A single turn carries every row of the set below to another of its rows. Some are shown first; where does it send the rows asked next?
J206: [  8 -14  -2   7  10  11  -3 -11 -15  -1   7  -7  19   3  15  42   3 -15
   4]
J571: [ 17 -11  -2   5  -1   3 -11 -21  12  13  21 -44   7 -25  21   5  31 -11
   9]
J585: [  7  -9  24  27  -7  19  21   3  21   1   0 -18   5 -14  26  12 -11  -9
  -2]
J695: [ 19   6 -26   7   7  22  -4 -16   8  12  -5 -26 -18 -32  14   1   0   7
 -25]
J29: [ 15  -2   0   2   1  23  11 -15  14  13  33 -25  11 -26  33   4  21  10
   2]
J975: [ 10 -20  -4  -6  23 -11  -6   0  -6  -3   4 -23  20   5   5  30  -5  -7
 -14]
J893: [  9 -30   4  18  -2  25  23  10  13   6  -1 -28  11 -10  18  14 -13 -14
  22]
J703: [  8   5  -1   6  -7   9   5 -15   4   8  17 -41  15 -24  31  11  26 -11
  12]
J412: [ 22   0 -30  -9  16  -6 -11  -8  13  25   1 -13 -12   1   2  32  15  -8
  12]
J149: [ 28   0 -24  10  -6  12   4 -13  25  15   7 -30 -17 -32  17  -6  -1   7
 -24]
J883: [ 18 -27  -1   1  20  10   1   9  -3   2  -8 -17  15  -4   2  35 -15 -20
   0]
J145: [ 22   8 -14   2  -2  -4   4   1  17  30   9 -10 -16  -7  24  -2 -11  17
 -25]
J215: [ 19  13 -14   7  -6   3  12  -3  30  11  -2 -28 -19 -24   8   0  -9  11
 -24]
J44: [  3 -22 -19  23 -16   8   8  -6   5  13 -10 -11  10   5  14  11 -24  18
   9]
J872: [ 30  -7 -32  -1  12 -18 -18 -11  16  30   3 -13 -12  -6   9  15  11 -13
   1]
J665: [ 21  -6 -18  13  19 -13 -14  -3  30  23   8 -18  -7  -5  19  25  14 -22
  23]
J615: [ 22   1 -23   6  20 -18  -9  -9  18  28  -3  -5  -8 -16  16   8   9 -22
  14]
J404: [  2 -10   4   4  -5   0  -6 -23   8  12  20 -44  -5 -23   7  -3  22  -2
  15]
J121: [  7 -18 -15  15  -2   7  13  -5  17   7  -5  -3 -13  15  -8  20 -18  15
  -1]
J887: [  7 -26 -17  12  -5   6  18   5  -1   1  -8 -23   8   2  -1  10 -31   7
  -6]
J929: [ 22  -6  -5  -7  25  -8 -16  -7  17  26   9 -15   4   9  12  21  26   5
   5]
J273: [  1  -8 -11  17 -12   6  -1 -21  13   0  30 -49   1 -21  17   5  13   7
   7]
J541: [ 15 -24  13   7  13  33  18  10  25   6  11 -27   0 -21  28  22  -3 -15
   5]
J385: [ 13 -26  16  16  -1  34   7   3  23  15   1 -13   2 -21  18  29 -14  -7
  16]
J377: [ 12 -20   7   6  11  -2 -12  -6   0  -1  -4 -10  27 -10   0  34 -16  -3
  -9]
J59: [  4 -21 -29  14  -7   4  23   5  11  15   1 -19  -5  11  20   2 -22  12
   4]
J776: [ 24   9 -28  11   8   6  -9  -5  16   8   2 -23 -18 -24  16  18 -14   2
 -33]

J695 goes to J404
J385 goes to J377
J975 goes to J59
Where do these go?
J215 goes to J703
J206 goes to J121
J883 goes to J887
J149 goes to J571
J665 goes to J776
J29 goes to J929

A single turn carries every row of the set below to another of its rows. Some are shown first; where does it send the rows asked next?
J98: [-21  17 -21   4  10   1   4  10  -8   3  12 -23  14  11  24   6 -12 -12]
J855: [-15  15  12  16  47 -26   9  13  26  -2 -10 -17  19   6  24  14 -20   7]
J396: [ -4  18  28  13  20 -18   7 -11  11  29 -19 -25   3  13 -19  37 -20  -4]
J434: [-11  50  15  -5  33  -2  16   5   2  12  -6  -9   3   8  -5  25 -23   2]
J867: [-13  -8   7   0  28  -5  18 -25  18   3  -1 -27  20  -8   2  13 -17  16]
J981: [ -9   5  -5  14  11  -9 -20   9  12   0  -6 -19   7  40  -7  22 -38 -27]
J614: [ -7  11 -12  -8   7   3  24 -21  15   2  -9 -18  10 -13 -10  10 -38   6]
J755: [-20  27   4 -15   1 -17   1   6  19  24 -19 -38   0  -7  12  16 -34  -6]
J682: [  0   5  -1   8  38   7   8 -23   4  -2 -25 -19  14  -9 -17   8 -31   9]
J680: [ -1  15   5   9  30 -24  -2 -12   6   5 -36 -13  20  15 -11   7 -50 -29]
J535: [ -7   3 -10  31  -3   7  -1   5  -5  12 -25 -35   5  14  -4   6 -21 -21]
J812: [-20  26  16   0   3   2  -5  11   8  -6 -12 -44   4  25  16   6 -13 -24]
J415: [ -7 -11  -4  17  17  -4 -11 -12   6  -5 -19  -7  14  32  26   3 -11 -10]
J287: [  2  26  20  -2  16 -25  20 -22  22   4 -15   7   8  22   6  25 -20  -4]
J740: [  7  23  -8  23  18 -25 -12   9   9 -17  -8 -23   7  16  21  20  -3 -15]

J981 goes to J812
J755 goes to J855
J287 goes to J396
Where do these go?
J682 goes to J614
J98 goes to J415

A single turn carries every row of the set below to another of its rows. Some are shown first; where does it send the rows asked next?
J27: [-19  16  36   2   4  -7  18  18  20  -7  -2   7   4  -2  -8 -19   5 -16
  -1  -7  31   5  24  -7  -5]
J38: [  9  20  -5  -6  30  -8  -4   5  26 -10   2   1   1   4  12   7 -48  -5
  -1  -7   3 -18   2   0  14]
J361: [  4  22  -6   5  28  -3   0  13  30  -7   3   0  -6   9  12   4 -45  -3
  -7 -18  -2 -25   6   0   3]
J642: [-17   7  38   1  -1  -3  15  10  29 -12   3   4   7  -5  -5 -13   1 -10
   1  -7  32  -3  27 -11  -3]
J104: [-22   4  -3  21   4 -22 -10 -20  -9   1   3  24 -14   9 -19  -4 -28  -2
  15  -5 -12   3  -2   6  15]
J278: [ -8  -7   8  -2 -12 -23  11  -6   7 -15   8  30 -32  13 -15 -31 -14 -14
  23  -9 -15   5  -2   3   4]
J800: [  0  -7  -2  16 -12 -39   4  -7  10 -24   1  12   5  -3 -14 -15 -20   3
  21   3   2   6   8  17  20]
J707: [-19   4  -3  21   4 -21  -6 -22  -8   5   6  24 -11  10 -19  -4 -26  -6
  18  -1 -12   5  -8   3  12]
J558: [  1  30  -5   2  26 -13  -6  12  31 -11   0  -2   0   2  14   1 -44  -2
  -6  -6   0 -18   6   3   6]
J769: [-13  24  40   7   9  -5  13  17  18 -10  -4   1   3  -3 -10 -12  -3  -5
   1 -17  31   6  24  -7  -4]
J597: [  5  22 -11   3  25  -6  -9  16  31 -17  -3  -3  -7   7   8   9 -44   4
   1  -6   4 -22   2  -6   8]
J666: [  8  20  -3   5  29   1  -5  11  29 -19  -5   0   2   5   5   0 -45  -1
  -7 -15  -6 -17  -4   4  14]
J836: [ -7  -2   5  13  15  29  -4  18  11   2   4  11 -16  26 -11 -10   8  -7
  32  -1  11 -28   2  -7   0]
J919: [ -2  21   0  -4  34  -7  -9   6  36  -3   5   2   4  -1  10   7 -40  -1
  -5  -6   3 -16   1   5  10]
J579: [ -5  -1   3  12  19  23  -9  25  17  -8  12   8  -5  29  -9 -18  13  -8
  32 -11   3 -28   7  -3   1]
J120: [ -8  -9  10  -3 -13 -24  12   0   7 -15  13  27 -31  13 -15 -31 -14 -16
  18  -9 -16   6  -4   2   3]
J901: [-14  17  32  -7   7 -10  17  22  18 -13  -8   8  -7  -5  -5  -8   2  -9
  -6 -12  34   4  23  -9  -1]
J283: [ -1 -10   1  16 -12 -37   8  -2   9 -24  -1  12   1  -3 -20 -18 -20   4
  18   2   1   6  11  19  19]
J109: [ -3  -3  11  14  17  27  -4  13   4  -6   7   1  -9  32 -14 -17  12  -5
  23  -7  -5 -27   0  -5   5]
J676: [-14  10  39  -3  -3  -6  16  13  16 -13  -5   7   9  -2  -6 -10  -4 -14
   4 -11  33   7  21 -14  -4]
J647: [ -6  -1  10   2  13  21 -10  16  18   2  12   1  -9  27  -4 -11  11  -3
  31  -1  -9 -29  -2  -9  -9]
J329: [-20   7   0  23   3 -19  -9 -21  -9   6   7  24 -15   7 -20  -4 -27  -2
  14  -6 -12   0  -6   5  18]
J839: [-19  11  40   5   5  -5  17  13  20 -21  -7   3   1   3  -7 -17  -2 -11
 -10 -22  30   6  16 -10   3]
J223: [ -6   3   0  16  14  21  -7  16  17   4  10   6  -8  29  -6 -17   8  -8
  33   0  -3 -33  -1  -7   0]
J664: [ -7  -8   8  -5 -14 -25  14  -6   5 -16  10  28 -27  12 -10 -30 -13 -17
  22  -4 -14   7   0   4   1]
J115: [ -1  -9   3  18 -15 -34   3   0   9 -26   2  11   3  -5 -17 -16 -23   4
  18   2   1   5  10  20  20]
J90: [ -2  -6   5   4  14  17  -9  16   8   1   9   4  -7  33  -6 -11  11  -8
  36  -4   0 -27  -6 -10   1]

J707 goes to J800
J579 goes to J361
J115 goes to J120
Where do these go?
J676 goes to J90
J109 goes to J666
J642 goes to J647
J278 goes to J104
J27 goes to J223
J901 goes to J836

A single turn carries every row of the set below to another of its rows. Some are shown first; where does it send the rows asked next?
J721: [ 36   0  23   7   4  -2  13  36  -3 -23   1  10 -33  -4]
J355: [ 14   5  37   0  -1  -9  10  40 -10  -3  37   4  -4  15]
J880: [ 24 -18  19  24  10   6  21  19  -6 -36  29  11  -1  15]
J157: [ 19 -39  12   0   7  30  -2  19 -30 -13   9  -7   1   7]
J917: [ 17 -17  34 -10 -16  -2  -7  18 -11 -26  28 -11  12   8]
J623: [ 11 -14   6   5  17  10  13  33 -25   6 -10  -4  -7  -3]
J224: [  8  -7  10  15  15   9 -12  23  21 -32  12   3   6  10]
J39: [ -3   2  11   4  -3   2 -27  34 -17 -20  37   3 -17 -13]
J846: [ 19   3  11   2  12 -22  -9  39 -23  -8  -4  -9  -2  -5]
J518: [ 24   2   7  13   6  -7  16  40 -31  -5  33  -3  -4  -9]
J763: [  6  -4  20   5  -4   5 -26  47 -10 -22  24   3  16  -6]
J271: [ 23 -15  -7  -3  34  21   2  14  -8 -12  29  -9  -5   1]
J330: [ 32 -15  15 -25  18  -3 -11  34   9 -12  11 -10 -13  18]
J711: [  8  -9  14   6  -7  21  -6  33  -9 -24   7  28 -31  13]
J738: [ 23  -6  18   8   4 -18 -21  20 -19 -28  -5  -3 -14  24]
J751: [ 19   3  -5   9  15  -7 -18  21   4 -32   6   3 -25  -6]
J13: [ 18 -16  34 -12 -20   1  -9  20 -16 -28  28  -9   5  14]
J576: [ 32 -15  15 -24  20  -5 -20  36   8 -17  12  -8 -15  12]
J795: [ 20 -26  27 -20   1  12 -15  17 -25 -10   6  -1 -30  15]
J990: [ 24 -21   2  22  -6  17 -10  37 -19 -33  10  19  -7  17]
J831: [ 24 -18  19  22   8   4  19  21  -1 -28  35  16  -2  17]
J319: [ 24 -25  -8   3  15   4 -13  37 -22   5  37   9 -15  10]
J251: [ 17 -17  -4  -2  35  24  -4  18  -3 -16  30  -8  -3  -2]
J995: [ 16 -19  14 -13  14  12  -9  47  -5  13  21  18  -5  14]
J840: [-10  -8  11  22  12  24   8  18  -8 -16   1  -7  -8   3]
J625: [ 17 -19  26   9  11  -7  -9  12 -19  -4  24  -5 -15  39]
J931: [ -8  -3  24  19  14   3  -3  16  -5  -6  34 -13  -3  15]
J486: [ 17  -1  13  -5  -9  22   1  20 -30 -16  16 -10 -12 -24]
J533: [ 39  -1  16   8   4  -4  13  38  -4 -16   5  15 -29  -7]
J130: [ 19   2  16  -4  -6  14  -1  15 -25 -13  18 -13 -14 -28]

J721 goes to J330
J13 goes to J831
Where do these go?
J840 goes to J623
J990 goes to J319
J751 goes to J795

